128 stands for zero in the data rows.
Some points:
[152  87 102 120  91 144 153 125 148  59 145  97 211 157 157  79 108 151
 138 144  95 139  62 134  79  69 145  80 177 105 115 163 130 109 122 124
 161 120 163 120 144 107 169  99 126 149  89  98]
[124 108 122 114 149 102 152 115  79 106  81  71 120 130 179  95 147 133
 138 142 107 141  93 140 104 169  81 132  79 112  96 103 150 181 117 117
 128 154 176 115 115 209 106 110 101 155 123 135]
[144 134 172 143  90 138 129 115 127 149 158  51 154  95 160 142 159 135
 102 144 169  93 219 148 157 157  96 144 105 117 164 125 163 138 111 127
 133 156 118 112 181  46 140 130 120 103  89 156]
[111 151 154 138 110 152 120 103 199 121 138 175 185 136 142 144  91 164
  71 142 131 154 108  99 156 126 100 106  86 126 126  91 146 227 182 134
 138 158 126  97 133 142 103 145 151 121 190 128]
[143  90 112 157 136  77  78 140  81 125 166  64 117 113 116 153  90 109
 176 127 124 114 141  93 109 101 135 107 113  85 112 148 101 140 133 145
  84  65  93  86 136  79 105 168 137 181 165 118]
[135 133 179 132 124 143  63 108 157 106 139 149 112 228  95 145 193 121
 108 164 100 143 134 158 115 120  95  96  81 100 154 136 129  84  87 111
 136 121 110 128 105 150  99 114 159  79 121 100]
[ 69 105  72 127 114 135 190 113 110 108 166 189  78 167 117 163 127  96
 157 166 169 114 125 115 146 146  82 168 121 155  48 138 145 135 132 138
 124 149 164  82 151  92  88  93 117 170 127 177]
[122  70 122 101 185  74 137 105 112 152  77 128 129 136 152 147 168 118
 108 169 132  49 111 197 138 122 158  89  91 149 151 159 130 123 197 121
  83 148 111 177 150 139 130 141 169 103 132 140]
[127 125 165 149 150 146 128 158 151 167 121 125 137 113  54 168  90 134
 107  75  76 144 120 124  72 127 139  83  97 145  87  73 165 107 184 122
 109 123 131 144 191 130 146  94  71 149 132 181]
[ 78  91 129 187 116 149 180 179 102 121 188 166 128 134 123 171 127 141
 133 112 137 118 127 145 119 154 112 105 129  87 150  95  23 146 131 123
  66 119 160 140 113 125 122 132 149  89  80 115]
[172  81 149 134  85 152  96 195 100 147 113 130  72  93 177 169 113  86
  93 144 119 171 119 131 113 158 115 101  83 113 135 176  95 134 148 146
 191 160 135  84 138 125 157 129 135 121 177  99]
[139 131 156 204 148 152 119 111 178 173 110 146 138 114 163  90 136 152
 137 119  59  91  82  83 140 182 135 158 110 112  97 144 154 109 104  91
  78 109 145 146  93  55 138 112 116 126 144 129]
[129 179 142 121  74 113 135 138  92 108 106 161 133  81 117  21 134 120
  85 131 120 122 134 149 102 111 153 138 168  93  94 154 114 130 138 101
  66 149 103  86 151 137  96 153 130 154 113 141]
[ 85 163 155 126 106 134  94 129  63 154 148 120 129 183 135 137 150 178
 229 137 140 148 132 172 129 166 143  99 122 170 103 114 141 117 123 108
 118 123 138 152 156 136 114 154 106 160 193  97]
[143 145  49 117 135 108 153 150 169 119 118 159 112 101 106 144 103  97
 147 127 132 132 129 188 168 175 105  88 160 146 134 123 145 110  97  71
 181 127  52 165 118 103 141  87 131 159 128  94]
[150 126 131 116 116 144 123 178 137 126 182 146 143  78 157 131 190 148
 170  99  66 111 105 147 192  53  93 138 111 161 108  86  78 113 124 131
 130 111  92 116 159 153 104 142  93  95 100 121]
[110 166 116 151 138 157 151 108  95  70 143 139 144  85 101 136 100 141
 134 150 150 135 179 110 101 129 128  90  81 108 202 167 156 107 162  86
 166 130 163 189  82 127  74 163  61 140 138 134]
[ 75 140 142 122  62 156 165 100 151 173  95  89 119 104 132  93 137 113
 153 174 104 163 135 135 120  87  82 129 115  96 102 119 138  81 147 109
 133 164  47 107 110 117 116 145 157 175 120 149]
[161  89 162 102  80 140 139  75 127 111 164 104 154 122 122 115 153 127
 119 151 147 128 132 103 119 159 164 124 100 191  59 121  82 162  73 132
 128  69 140 172  99 126 183 155 122 117 190 155]
[178 133  71 120 147 187  58 140  87 130 133 127 200 127  96 164 179  93
 128 115 162 115 121 163  79 137 147 180 108  66  99  94 118 147 111 111
 155 182 132 146 119 115 154  92 145 183  84 183]
[126 166  69  93 134  33  65 133 150 152 144 142 134 146 155 132  86 128
 120  75  91 138 134  95 120 138 149 103  69 161 115 168 128 152  74 129
 136 111 127 108 104 137  45 135 166 136  69 167]
[114 161 130 120 113 132 127  88 154 160  91 111 151  98 141 170 122 163
  98  80 216  70 114 176 100 132 152 113 126 173 109 138  81  69 138 160
 126 107 126  90 133 137  78  85 101 160 145  86]
[146 138  87 180 100 113  98 166 182 106  97 175  99 120 142 155 157 123
 176 160 129  92 140 129 105  80 184 162 112 105 119 140 141 132 120 153
  84 143 169 166 173 154 141 166 120 148 171 123]
[ 88 178  91 165  90 155 129 152  69 142 125 160 112 182 131 116 163 123
  58  82 132 115 133 115 110  62 136 128 152 213 145 156 160 148  96 174
 119 163 146 135 134  93 151 101  88 122 126 100]
[168 130 114 136  99 185  91 110 104 116 187  95 101 137 128 159  53 135
  81 145  79  91 117 168 165 101  91 158 168 105 135 130 186 114 125 152
 111 113 142 165 152 159  86  80 191 133 201 102]
[105 101 117 106 180  87 133 142 144 125 147 142 180 162 158 128 155 126
 136  92 131  90 165 136 131 117  86 156 146  78 135  71 156  94 117 105
 129 110 112  67 127 150 114  91  50 119 191 111]
[187 113 139 145 139  80 138 138 122 178 121 155 105 113 127 126 112 149
  81 228 146 134 149 161 134 114 223 106 205 109  76  67 140 130  87 115
 164 118 165  97  92 134  96 143  94  85 125 163]
[131 124  65 117 119 142 105  70 150 143 157 105  74  67 171 134 161 133
 141 121  77 159 182 149  67 132 132 124 166 157 141 128 132 189 133  74
 125 114 130 122 129 143 135  93  90  64 121  91]
[174  76 117 110 144 161 135 140 189 106  99 105 157 151 127 140 105 142
 166 107 144 170 147 146 134 122  91 154 174 163 156 178 159 118 123 151
 131 126 140 137 182 123  82 213 112 122 117 200]
[116 105 145 134 109 107  81 126 153  91  92 107  71 149 103  66 164  90
 168  89 162 138 139 120 141 130 136  73 150  92 156  60 169 132 138 214
 129 111 139 121 109 114 163  99 113 127 115 158]
[ 95 188  92 158 144 148 156 155 143 127 127  37 109 173  87 126 163 151
 107 132 140 212 125 124 159 133 177 164 131 109 105 146 107 130 159  94
 157  84 139 137 184 192 126 118 162 113 102 133]
[136 143 137 118 145 180 175 162 129  61 141 110 104 148 131  67 112  97
 117 106 114  52  90 143 136 166 190  66  93 145 138  93 151 186 121 103
 153 142  87  99 162 106 106 162 129 108 122 119]
[ 90 148 157  87 140 164  83 141 105 136 123 165 132  93 166 133 108 162
 189 155 118 144  81 174 136 189 133 143 180 158 131 162 126 110 169 196
 152 120 147 105 129 115 139 108 149  79  87 167]
[ 68  83 166 108 132 173 163 150 131 182  73 111 156 133  86 153 133 153
 159 129  84  91 193  99 180  83 166  96 116 109 119 201 140 167  61 144
 194 129 144 121 119 162 145 124 139 137 103 121]
[116 143 149 105 166 124 158  88 107  66 150 101 120 110 139 147 126 117
 108 102  62 152 138 111 145 172 217 177 106  79 151 128 117  47 103 194
 126 157 144 117 142 101 105 117 102 110 140 115]
[124 210 121  94 148 159 181 162 141 172 111 142 165 128 159  86 140  80
 155 138 160 160 126 170 107 137 138 120 117 110 173  99 117 124  73 163
 108  79 128 154 121 126 155 159 158 146 197 133]
[152 129 148 148 196 204 126 144 117 116  51 112  92 115 179 125 113  90
 123 144 157 140 140  72 144  87 114 175 132 185 138  53  90 134 110 121
 109  97 120 161 112 110  59 103 147 149  97 118]
[106 134 207 179 161  58 152  93 131 100 159  86  96 141 157 161 124 136
 104  63 112 134 117 190 132  90 120 145 173 160 149 122 106 142  97  77
 150 178 127 138 114 122 186 159 178 180 139 185]
[144 140 166 142  99  76 157 143 102  90 102 177 160 120 125 113 143 129
 165 112 134 100 170  99  85 126 156 224 124 155 165 123 150 140 181  97
 186  67 113  99 142 149 136  71 201 103 162 138]
[ 75 113  95 196 178 108  90 128 147 147 152 117 151  58  65  66 133 118
 137 136 123 166  93 145 149 101 110 127 116 149 131 132 110 119 112 164
 164 193 125 136  93  97  93 116 172  79 193 148]
[170  99  88 222 151 129 177  85 121 150 161 112 161 159 142  90 114 132
 136 148 169 145 126 134 137 128 144 134 103 161 156 149 154 132 154 194
  90 101  45 109 102 196 159 106 103 103  85 140]
[169 115 145 120  77 122 142 139  84 206 109 151 138 148 101 112  63 151
 170 101 100 152 124 140 126 158 115 170 136 105 177  89 168 149  87 129
  96 183 108 147 104 158 110 155 128 119  97  94]
[129 107 221 124 121 140 120 113 111 125 141 178 122  98 115  97 117  59
  97  86 178 161 107 115 126 113  92  93 136 121 115 168 140 114 103 102
 114  79 140 153 156 195 105 103 124 102 123 167]
[157 149 166 165 137 107 156 218 146 117 141  93 132 118 119 174 163  97
  95 161  91 103 113 126 114 183  69 126 167 167 113 180 157 131 150 165
 146 121 138 119  44 169 128 138 108 185 121 101]
[107 132 121  74 150 129 117 186 159  77 120  85 110 119  88 151 114 194
  85 125 166 109 151 129  74 130  88 157 117 135  74 124 157 118 107 147
  68 137 103 115  81 124 178 180 159  50 124  98]
[196 125 157 130  76 111 163 129 176 136 103 142  87 157 131 157 168 177
 134  72 190 162  85 116 140 143 150 137 135  62 132 169  95 147 128 135
 144 151  73 157 113  87  90  94 100 137 137 127]
[ 99 120 105 124 106 114  89 126  51  67  69 181 127 123 135 154 107 187
  92 126 108 160 102 164 179  99 119 152 102 116 108 121 133 149 140 136
 156  53  76 151  92  82 168 143  88 124 119 157]
[149 130 123  99 201 135 123  84 153 159 133 173 108  96  67 137 131 134
  81 152 100 151  94 161 150 131  93 166 111 101 165 163 101 176 101 135
 107  98 151  85 188 126 196 133 106 185 132  80]
[ 66  60 107 117 103  81 128 149 136 143  85  93 157 124 133 123  93 148
  99 147 171 154  84  97 117 140 115 136 138 138 183  82 101 113 125  93
 138 136 164 127 148 121 109 129 138 117 132  70]
[118 129  78 140 110 129 177  70 109 171  80 136 127 150 108 168 161  82
 104 110  64  97 115 108  57 141  84  94 175 111 145  99 105 123 139 156
 147  71 140 111 136  93 105 188 156 102 118 155]
[127 139 123 134 139 121  74 128 146 166 163 136 130 173 153  43 121 142
  69 111 121 110 196 118 179 164  90 139 138 115  98 109  82 118 214 153
 189 114 159 157 134 135 152 175 121 182 112  87]
These points spread out most along one direction. For each point below, how far along it does it lie, from 0 to 99? 50 is the average, and the first point above lies past it. One standard deviation of the points above along it is 16.
[182  89 138 120 130 108 153  97 120 101 145 175 118 120  93 115 153 160
 140 146 105 174 165 120  96 132 147 122  96 202 122  85 138  70 126 155
 140 157 131 145 148 115 118 154 180 184  81  72] 54
[116 138  91 124  45  99  93 100 139 113 112 100 123  79  77 142 144  89
 124 130 138  80  92  96 199 159 119 148 124 147 157 119 134 103 107 120
 124 148 146 164 144 199 157 154 106 118 105 124] 46
[ 72 127 149 125 124 147 119  93 156 121 141 163 140 123 195 206  94  63
 132 104 142 152 135 122 132 109 181 144 147 100  94  98 166 120 151 135
 110 144 109 126  98 171 166 177 134 150  90  99] 51
[113 161 137 124 150 130 120 109 149  83 119 141 118  98 125 127 123 205
 150 140 130 112 176 109 151 137 112  61 167 104 161 117 112 172 112 154
  71 116 151 111 123 138 138  46 168 177 115 146] 50
[136 140 115 114 157  87 141 131 102 105  95 147 159 152 151 147 100 109
 127 153 112 131 178  37 123 145  94  88 159 116  60 149  83 110 119 136
 119 193  83 198 190 129 172  96 133  58 152 128] 50
[148  84  90  87 105 174 107 135 132 121  99 125 138 172  95 116 139 101
 110 102  92 164 168 123 190 153 167 131 159 177 155 156  84 114 178  57
  56 163 138  67  60 121 128 117 126 137 180 154] 47
[111  81  85 120 171 148 130 159 101 157 165 144 107 102 177  84 157 169
 124  67 206 131 128  90 132 131 136 119 123  86 116 152 203  85 133  81
 116 110 155 133 126 117 155 141 178 132 117 119] 58
[ 77 108 156  56 111  73 129 152 170 141 172 104 131 147 122  88  94  71
 123 167 116 128 145 161  94 119 158 183 131 121 141 167 111 174 157 139
 103 102 122 203 122  80 102  75  98 126  97 120] 54
[137 129 106  76 154 159 139 111 132 149 156 141  61 145 138  87  97 181
 134 130 131  59 106  86  79  96 116 144 118 121 162 125  79  98 136 130
 180 164 109 148  99 170 152 143  97 140 156 196] 52
[129 154 161 185 154 144  65 112 136 113 112 132 117 162 117 113  78 103
 177 177 174 110 124 113  97 134 118 138 128 141 150 168  84 111  96  78
 137 148 111  62 159 132 159 137  95 120  99 108] 53
[193 193 123 110 117  94 175 130 130 145 110 111 119 142 136 141  73  92
 171 120 136 144 127 155 181  71  93 100  49 123 122 115 127  93 157 102
 115 128 218 106  91  93 177 111 136  79 102 129] 51
[154 139 154 116 177 120 128  68 107 134 131 121 140 121  72 128 148 102
 182  91 164  97  88 102 142 106 130 138 177 116  70 153 145 184 176 124
 156 151 143 142 112  98 101 161 130  80 120  41] 51
[130 174 145  65 139  97 120 150  90 151 189 116 138 126 124 180 172 144
 115 198 139 136  65  16 139 109 154 101 167 151 191 112 163 111 137 106
 108 124 105 120 125 108 142 135 122 140 121 149] 52
